128 stands for zero in the data rows.
Some points, one per row:
112 152 237 111 100 239 115 248 139 238 101 63 0 217 55 103 90 114 190 181 157 165 222 160 163 73 146 113 120 155 87 27 97 178 85 111 140 64 105 113 60 77 199 189 184 52 50
139 134 83 107 0 180 135 110 189 134 83 106 255 115 109 186 151 68 197 107 174 155 27 188 139 79 196 59 98 79 59 99 200 183 79 192 193 131 44 166 97 161 95 195 228 93 121
146 155 78 197 101 116 26 140 59 134 125 156 139 189 132 120 109 130 135 180 163 129 99 57 188 186 118 141 124 46 154 180 129 102 138 166 124 126 113 107 158 179 115 70 157 201 135
107 111 136 148 133 138 178 98 149 132 119 117 126 55 109 84 158 133 116 62 111 114 109 135 48 108 128 137 166 154 102 77 116 143 165 102 136 194 116 144 126 70 121 208 111 65 137
142 97 193 150 149 141 249 116 189 112 109 63 76 58 145 166 161 130 170 105 137 79 150 183 0 99 109 135 138 176 102 137 102 148 142 84 135 100 115 111 67 79 164 200 138 43 160
58 97 167 192 192 179 249 113 205 180 139 112 189 55 201 152 173 102 106 89 166 155 88 156 34 82 191 144 170 165 100 72 128 73 199 64 122 121 93 139 134 73 12 193 97 1 123
147 142 95 175 139 150 10 147 174 118 203 107 154 221 95 72 109 122 119 184 166 105 101 62 189 144 136 134 184 79 124 217 107 106 137 194 100 117 131 139 92 182 117 94 125 253 130
160 111 147 94 91 121 5 155 149 102 164 120 124 200 112 95 76 66 144 96 94 89 109 126 236 109 137 167 106 114 160 198 96 113 103 129 62 122 186 114 146 159 178 46 56 237 114
92 127 164 120 109 93 152 155 106 121 111 140 120 116 147 140 80 141 167 119 132 178 151 160 156 148 200 131 115 154 147 118 153 114 70 87 123 134 70 99 113 117 126 134 107 135 100
124 144 134 93 133 119 137 137 132 129 123 124 141 101 124 143 104 140 113 133 151 121 119 130 138 118 127 118 120 132 127 140 131 144 132 135 90 131 124 135 95 97 154 133 136 129 140
97 156 143 75 181 89 203 148 191 119 140 142 143 124 172 148 160 131 103 49 110 165 135 173 50 118 112 136 178 209 178 87 219 161 55 92 151 127 65 90 133 85 135 188 116 3 118
141 149 79 192 137 114 18 136 92 147 135 155 149 169 107 135 128 134 129 216 149 115 104 37 165 164 102 137 141 58 110 172 125 82 150 168 130 132 123 125 165 191 103 80 148 181 153
131 121 159 160 131 114 168 97 159 127 109 86 115 66 199 151 179 137 154 85 99 129 125 184 54 135 139 109 123 156 123 110 147 151 109 85 145 107 95 132 122 70 131 193 152 41 133
0 68 103 156 67 145 139 87 255 164 109 188 182 84 43 137 147 151 101 175 43 54 165 142 77 13 120 87 66 155 4 24 79 124 184 127 90 153 181 228 112 151 215 140 158 96 212
106 87 168 103 168 150 128 94 213 93 147 45 182 69 44 117 113 98 96 91 147 102 101 190 54 91 122 124 176 148 67 101 115 138 160 177 149 186 143 194 80 84 135 137 89 132 137
132 129 111 122 188 118 118 144 75 154 113 141 104 107 156 146 77 166 106 172 135 131 103 135 104 164 133 115 97 115 170 114 114 145 115 162 102 124 80 145 166 157 79 147 158 172 139
152 183 78 210 139 82 26 155 71 139 66 145 190 255 56 128 199 127 178 153 94 128 154 0 151 213 74 116 237 62 101 202 135 145 126 154 165 86 164 102 112 200 90 118 145 172 90
169 133 130 129 141 119 140 117 165 132 132 88 117 119 157 165 113 115 136 117 139 147 122 158 82 133 100 134 139 155 134 99 147 174 82 99 186 103 108 143 131 120 118 150 147 70 126
71 115 157 144 167 111 229 88 154 139 122 102 128 53 143 134 181 75 126 30 109 138 138 189 10 87 163 149 113 185 65 89 141 115 115 70 130 185 115 97 99 94 114 172 129 37 127
85 121 135 106 124 91 136 121 201 73 201 92 120 92 124 126 164 123 124 137 170 103 139 165 136 113 117 106 167 176 79 73 142 152 164 191 103 98 160 136 131 123 225 142 87 141 96
91 158 139 103 158 100 125 80 152 132 52 109 168 140 87 134 129 139 106 107 101 130 165 77 44 132 86 102 164 162 86 148 107 185 152 144 103 134 157 146 61 130 135 167 121 112 95
98 206 113 97 100 168 193 129 144 113 103 147 154 77 167 123 161 158 118 112 149 97 95 130 80 134 148 97 130 124 125 87 139 131 121 136 143 177 59 119 108 143 146 181 120 55 125
Here are 10 more points, each followed by its number:
82 132 142 119 105 93 145 148 194 141 96 168 107 48 118 139 135 149 131 197 125 83 121 152 116 62 149 142 59 149 85 92 137 115 136 127 52 135 151 162 106 130 168 152 117 113 168 0
159 129 143 201 116 141 0 44 79 175 95 189 106 101 110 119 159 211 21 131 178 31 165 25 255 59 103 152 119 0 134 225 50 9 223 255 33 221 255 145 152 55 134 101 154 186 255 1
135 160 54 241 65 95 12 175 255 186 198 227 131 139 39 81 136 197 151 217 151 52 138 66 171 135 56 170 105 63 55 169 110 138 151 99 175 139 183 187 177 232 135 73 192 167 255 2
14 141 98 120 155 151 210 62 79 162 40 141 111 104 170 131 151 132 103 131 101 216 109 255 0 127 203 134 137 97 166 92 193 159 159 80 148 68 100 145 10 129 160 179 112 108 177 3
138 101 108 111 121 127 96 131 128 115 155 139 124 187 123 129 132 120 136 155 158 136 146 112 210 132 137 143 140 155 139 180 129 104 115 130 121 111 147 140 146 130 115 54 141 196 139 4
131 126 157 130 149 114 199 119 189 132 105 112 114 59 191 155 145 120 128 78 125 142 137 168 58 109 132 139 135 169 117 102 149 148 97 87 151 109 104 118 109 97 109 181 126 20 134 5
125 121 102 101 123 129 149 135 102 148 133 152 113 124 132 142 96 129 130 131 158 136 110 127 196 125 158 102 88 151 170 151 137 117 109 113 91 110 100 137 137 142 117 90 141 190 148 6
190 90 183 104 82 112 153 146 127 87 101 42 139 79 94 144 55 110 174 149 158 144 69 197 47 110 77 138 112 161 96 90 127 162 81 158 224 135 125 227 71 101 149 147 122 110 160 7
170 105 124 188 255 65 139 108 54 140 112 208 116 167 114 108 130 255 160 199 42 132 123 97 83 181 170 186 83 104 151 178 105 190 138 117 47 161 209 0 134 200 99 126 150 183 51 8
114 128 145 121 124 139 155 110 139 102 99 122 138 71 128 116 131 129 110 118 131 136 118 154 112 118 120 122 103 140 111 115 121 137 148 131 121 140 133 140 125 112 138 146 129 125 142 9
Which of these numbered points is nearest to each point below, looking only along the 8 directions in which the first points spread most? Its number follows each.
84 182 175 80 86 71 148 144 173 164 79 106 101 147 95 112 114 156 66 184 0 36 173 184 172 154 99 157 98 90 134 128 91 116 67 127 118 102 182 165 106 162 136 132 167 61 190 > 0
197 75 129 116 53 141 126 163 140 112 173 86 122 223 61 147 115 91 227 180 131 56 132 119 162 113 112 132 139 118 130 246 71 117 169 119 113 77 173 143 94 117 157 56 156 221 163 > 4
109 126 151 119 109 112 150 117 137 96 104 131 119 87 139 131 110 131 117 120 156 118 113 141 112 124 113 116 121 123 127 118 127 152 139 156 107 137 131 122 123 117 152 174 121 112 113 > 9
81 197 196 120 93 171 184 144 122 137 90 124 146 87 146 191 104 136 110 136 98 137 109 195 61 194 128 66 129 142 157 76 119 176 123 125 109 140 34 56 105 147 71 145 124 92 148 > 3
117 122 148 97 87 134 156 160 104 154 127 136 99 137 174 150 90 129 150 160 140 139 139 190 163 143 174 117 107 132 151 137 154 139 106 131 113 97 78 101 117 117 124 115 119 167 130 > 6
85 97 112 98 141 94 140 62 129 119 145 128 173 70 35 94 143 102 108 61 82 140 179 142 108 22 121 144 105 184 51 91 96 151 160 129 93 229 199 139 118 84 127 113 110 114 119 > 0
125 136 142 118 145 117 212 136 174 137 127 92 79 62 194 141 159 134 139 76 95 122 152 161 66 98 143 125 146 168 116 86 169 181 103 59 144 99 93 89 142 74 123 188 122 22 118 > 5
134 129 87 224 130 149 0 133 61 150 133 167 158 151 135 143 90 139 105 183 120 97 96 37 154 216 76 168 102 65 126 196 128 59 168 127 129 122 168 130 186 212 108 62 142 222 97 > 1
137 143 131 115 138 112 133 122 157 114 115 120 128 83 137 126 126 120 126 113 117 128 118 142 102 120 110 134 135 140 137 123 135 169 120 138 128 108 127 142 123 89 143 151 139 90 122 > 9
218 120 218 141 133 98 245 190 216 126 255 0 0 141 59 229 94 182 255 255 110 0 221 198 0 72 32 113 205 212 134 182 58 192 134 38 122 0 105 109 0 37 232 160 179 139 242 > 7
153 100 108 72 94 137 71 137 133 91 157 149 134 225 123 109 109 96 160 117 142 127 112 89 255 134 142 154 136 142 139 197 115 92 137 117 98 141 187 144 151 164 163 29 111 210 124 > 4
158 61 83 104 121 140 84 142 130 115 145 137 132 194 134 111 135 116 110 101 127 124 141 129 255 115 112 133 140 142 143 190 120 97 162 122 110 146 153 156 138 120 96 39 119 194 120 > 4
116 126 167 142 156 122 203 112 190 139 104 100 112 50 191 151 156 127 128 70 122 144 130 176 34 111 131 136 120 172 103 85 145 133 111 88 152 116 103 96 100 95 127 186 135 13 133 > 5
169 118 149 70 76 117 159 143 129 121 96 87 147 115 125 144 67 98 157 164 177 160 89 172 124 116 119 134 100 132 132 102 147 156 75 151 182 145 103 174 100 122 111 113 122 176 109 > 7
146 156 150 102 162 113 168 132 176 143 125 105 113 85 181 152 131 133 139 94 127 136 129 171 77 112 124 127 124 183 127 93 162 170 95 81 146 85 95 116 127 96 119 165 143 39 124 > 5
Here are 10 other points, each followed by its number:
108 129 156 130 142 143 169 86 139 107 88 116 136 57 128 133 151 125 97 92 135 138 139 164 50 108 126 126 123 129 103 98 105 141 150 123 118 154 115 131 120 104 136 180 124 73 135 0
153 158 46 200 101 104 30 143 87 117 104 155 155 240 114 117 140 109 143 178 97 141 100 77 194 188 121 130 106 31 162 199 112 113 157 158 150 124 176 115 140 188 105 61 148 214 135 1
86 121 118 118 128 134 194 91 132 117 92 121 97 91 161 148 142 105 132 140 133 130 110 155 88 136 114 143 82 129 132 95 126 134 123 159 164 98 93 113 114 75 141 156 143 89 113 2
83 40 103 129 172 93 224 152 0 183 117 134 233 180 39 139 176 43 115 32 37 163 94 139 164 229 183 116 159 134 142 35 182 144 126 88 139 185 87 144 105 135 78 148 177 149 63 3
87 126 149 115 146 151 172 108 173 95 118 117 143 63 114 126 165 111 87 83 117 131 141 154 54 74 150 125 131 157 80 85 110 126 161 134 120 163 151 132 119 105 139 187 112 71 122 4
114 136 165 116 134 165 183 103 124 124 94 117 119 58 158 153 136 134 135 94 136 119 116 163 63 125 138 111 103 146 126 96 122 139 141 117 123 135 111 104 114 108 139 195 122 67 121 5
140 73 123 118 181 80 110 106 100 134 144 165 118 115 105 124 48 212 147 195 110 137 131 100 111 143 134 120 42 85 138 124 88 175 110 158 69 160 115 67 123 160 105 142 124 183 111 6
84 126 204 202 178 112 138 51 186 157 126 93 87 0 195 160 218 186 57 74 176 33 149 179 84 64 128 129 125 90 58 76 109 91 204 228 87 155 187 80 95 40 172 255 117 0 194 7
147 88 111 64 96 118 120 139 170 160 132 132 159 197 118 101 96 113 148 94 174 124 123 100 249 112 143 116 142 136 105 116 133 94 158 130 139 87 168 150 120 157 158 40 102 196 109 8
142 181 86 141 115 66 27 154 45 135 176 169 157 174 87 201 120 132 236 192 123 122 124 15 145 247 69 71 164 24 122 143 95 103 116 155 106 87 106 66 205 199 101 0 176 251 165 9
Which of these numbered points is nearest to each point below, looking only along the 8 directions in which the first points spread most? Its number follows each.
142 230 240 0 0 65 200 139 0 92 45 0 95 216 115 56 68 150 31 242 0 0 87 255 255 255 123 118 106 32 252 146 5 0 0 194 139 116 149 133 50 237 158 99 230 117 134 > 6
127 154 84 195 138 123 31 133 42 149 97 143 146 170 125 125 107 137 134 201 172 129 104 55 151 182 136 136 132 41 141 162 136 115 137 174 139 144 99 97 168 195 97 106 157 192 144 > 9
158 108 115 129 150 164 188 101 134 141 50 109 127 40 198 131 162 139 109 56 81 110 151 205 82 114 93 53 93 128 163 70 121 140 125 86 129 135 52 130 95 83 68 220 108 68 79 > 5
171 187 135 171 119 210 94 182 0 134 147 158 118 198 115 128 133 115 181 183 131 157 89 65 150 156 76 125 137 61 181 197 130 117 121 206 142 124 158 129 212 217 149 131 143 147 104 > 9
158 148 98 197 100 86 25 138 11 195 165 203 255 207 74 69 111 71 205 101 104 89 127 56 224 139 169 181 162 17 143 102 200 175 148 166 133 163 99 132 126 176 83 41 197 225 153 > 1
114 136 155 93 124 142 173 124 126 122 83 127 117 82 157 136 119 127 146 117 140 127 100 163 108 133 158 101 97 138 144 85 121 141 111 116 113 119 86 128 108 125 140 172 139 113 110 > 2
96 112 106 129 150 150 147 95 175 89 115 101 134 37 114 94 197 121 46 66 133 103 156 185 83 62 100 84 144 171 76 38 113 149 196 161 117 176 165 147 131 76 142 186 87 75 98 > 4
162 108 161 136 85 176 135 143 73 61 198 193 175 255 115 34 123 139 214 116 150 74 125 125 250 54 195 80 226 216 121 176 149 22 134 157 146 55 157 135 239 140 229 149 0 151 151 > 8
136 101 130 102 120 153 88 166 151 138 147 128 95 206 89 110 114 105 148 148 149 144 162 110 232 110 124 157 134 166 114 157 127 101 124 125 118 110 151 140 123 127 160 69 138 179 125 > 8
125 118 179 169 167 133 170 69 180 148 93 115 95 0 186 148 163 166 79 68 131 88 148 141 75 81 136 139 117 114 94 98 106 90 143 152 123 164 166 91 95 46 130 215 132 5 195 > 7
164 83 138 61 42 133 60 161 100 98 184 156 96 225 133 136 86 116 159 160 146 118 144 148 255 99 186 145 160 89 135 163 170 102 154 146 95 108 171 158 169 139 177 48 93 231 125 > 8
125 153 118 127 181 118 140 137 69 139 106 145 116 122 153 144 87 149 94 193 151 134 95 134 114 162 143 112 107 101 178 118 132 138 101 141 113 120 83 133 165 160 86 135 140 147 145 > 6
137 107 165 193 75 4 128 157 69 61 168 177 96 156 91 81 148 150 165 86 105 162 182 52 203 120 255 85 195 188 89 89 181 47 38 53 185 156 90 121 222 66 149 181 19 127 67 > 3
131 139 116 118 173 123 134 136 86 152 119 135 116 114 165 145 85 152 98 184 138 139 88 134 103 159 139 116 103 98 170 129 119 144 98 144 110 131 84 129 159 162 88 143 157 155 131 > 6
109 108 162 100 129 111 148 143 141 112 136 115 101 70 138 137 105 122 97 134 135 127 109 129 136 117 143 132 95 146 128 140 142 166 125 127 108 106 109 126 104 110 132 126 126 114 143 > 2
